(in the rows, 128 means zero)
Turns, then the turns between two rows, first turn first; the first pair answered
q799 (before -> after):
[103 118 105  71  80 136  80 129  94 118 151 151 149 126 142 140 148  90
 169 138 156 130  79]  ->  [ 94 129 114  60  80 141  88 141 101 133 162 162 144 124 146 132 149  83
 163 139 169 139  89]
[143  99 132 101  93 106 100  98  97 114 120 145 149 105 101 164 117 119
 160 123 128 132 106]  ->  [101 139 158  87 109 118 130 141 119 128 138 157 119 111 113 142 133  93
 139 102 168 163 145]
[152 105 164 103  94 124  90  89 104  74 149 195 135 148 100 131 128 156
 106 168 123 117 154]  ->  [121 136 185  93 111 129 102 125 119  73 154 198 107 155 117 119 150 135
  96 160 141 146 178]
[126 104 112  53 112 124 101  85  86 122 134 138 149  88 132 188 139 107
 156 111 134 154  82]  ->  [105 124 134  39 126 126 122 113 107 140 146 158 132  94 142 170 144  91
 144  97 171 172 118]
q528 (before -> after):
[109 105 143 165 131 130 103 139 170  75  93 158  77 194 161  74 145 126
 103 114 113  98  95]  ->  [114 108 161 141 128 125 128 126 184 101 105 182  96 185 154  57 115 123
 100  98 158  97 121]
[151 107 111 149  88 123 131 116 158 152 105 100 136 113  87  85 163 158
 128 134 108 129  97]  ->  [157 106 118 123  87 122 139 109 166 169 114 119 146 108  79  80 145 151
 123 119 140 137 112]
[142 116 133 136 128 136 126 132 142 137 137 118 137 130 128 102 105 136
 126 131 139 116 144]  ->  [135 119 140 102 123 133 122 128 129 138 142 135 133 114 135 122 115 123
 130 124 153 133 143]
[131 169 103 195  97 146 190 148 149 117 114 116 127 104 102  84  97 102
 116 107 151 132 177]  ->  [118 171 116 141  97 150 184 136 134 121 133 145 129  85 111 119 107  80
 126  89 189 170 173]
q797 (before -> after):
[112 158 127 118 140 121 133 144 142 121 137 124 104 149 124 145 128 134
 120 134 151 139 135]  ->  [131 141 110 112 125 115 117 121 114 113 128 120 122 137 119 168 130 144
 133 142 132 137 105]
[133 114 113 166 127 158  71 172 144 128 100 135 117 103 162 105  97 151
 120 140 104  89 125]  ->  [138 109 116 165 125 159  74 171 141 129 101 138 123 101 160 102  90 150
 121 136 108  82 130]
[135 121 119 175 141 143 113 135 118 109 105 108 112 135 158 122 158 125
 117 147  96 113 102]  ->  [165 101 119 152 125 132 124  95 124 132 110 129 152 126 139 102  98 139
 126 134 127  82 118]
q872 (before -> after):
[127 135 146 151 151 136 133 146 138 144 121 117 110 150 118 126 123 139
 112 133 117 126 148]  ->  [142 124 140 151 143 135 134 137 135 147 114 121 128 150 109 122 103 141
 110 125 126 117 144]
[136 139 119  97  90 145 112 137  72 115 106  63 128 100 109 155 136 115
 128 140  75 146 119]  ->  [116 161 125 108  99 154 122 164  86 119 116  59  97 108 117 144 149 109
 119 133  81 162 133]
[ 86 115 112 173 123 163 137 139 116  85 133 110  80 101 117 138 146 145
  80 152 118 175 108]  ->  [ 80 121 123 189 128 165 154 146 132 100 136 113  77 109 109 111 135 145
  68 148 136 163 128]
[122 111 159 110 104 129 166 112 240 163 108 151 162 140 122  87  77 155
  88 121 203  52 198]  ->  [159  75 131  93  74 118 126  51 196 148  93 152 206 119 110 134  61 159
 119 128 177  36 142]
Then:
Each pair is 2 to 3 turns apart.
[120 113 108  99 132 146  78  88  69  74 115 112 137 118 136 197 202 131
 162 142  82 135  65]  ->  [175  88  95 168 124 133 103  74 108 101  94 100 166 145 110 118 122 176
 147 157  67  48  95]
q872 then q528 then q797
[140 127  93  76  84 125 103  83 127 113 117 128 165 115 122 179 125 132
 152 140 137 145  97]  ->  [130 145  83 151 105 130 109 122 145  95 106  85 125 147 130 150 152 148
 137 165  73 130  98]
q872 then q528
[123 127  96 216 160 125 145 165 134 109  86  92  87 175 124 114 162 152
 128 168  54 114 108]  ->  [174  91  85 203 137 109 138 111 121 123  85 112 145 162 104 111 105 174
 151 167  67  74  95]
q872 then q797
[123  84 103 109  88 133  66 127  68  94 156 159 130 112 134 203 208  84
 158 115  94 200  67]  ->  [129  99  87 236 120 141  97 177 125  84 124  96  88 175 129 114 194 127
 126 151  28 130  99]
q528 then q872
[115 149  89 138 150 148 147 144 112 154 170 119  58 115 117 162 179  85
 137 127 152 184 121]  ->  [108 157  91 147 159 151 160 151 128 166 170 121  49 123 114 143 172  91
 129 120 153 178 138]
q872 then q528
[133 150 120 154 119 157 102 109 103  85  99 112 120 134 128 145 157 146
 129 157  85 147  69]  ->  [112 180 147 174 139 160 138 146 148 111 113 114  95 152 131  93 148 142
 103 147 107 145 123]
q872 then q872
[151 124 110 205 127 116  92 117 128 109  78  84 143 151 123  49  94 156
 124 114 103  63 149]  ->  [136 121 131  70 106 112  84  71  83 135 120 162 178  92 123 110  85 108
 150  70 198 127 150]
q872 then q528 then q528
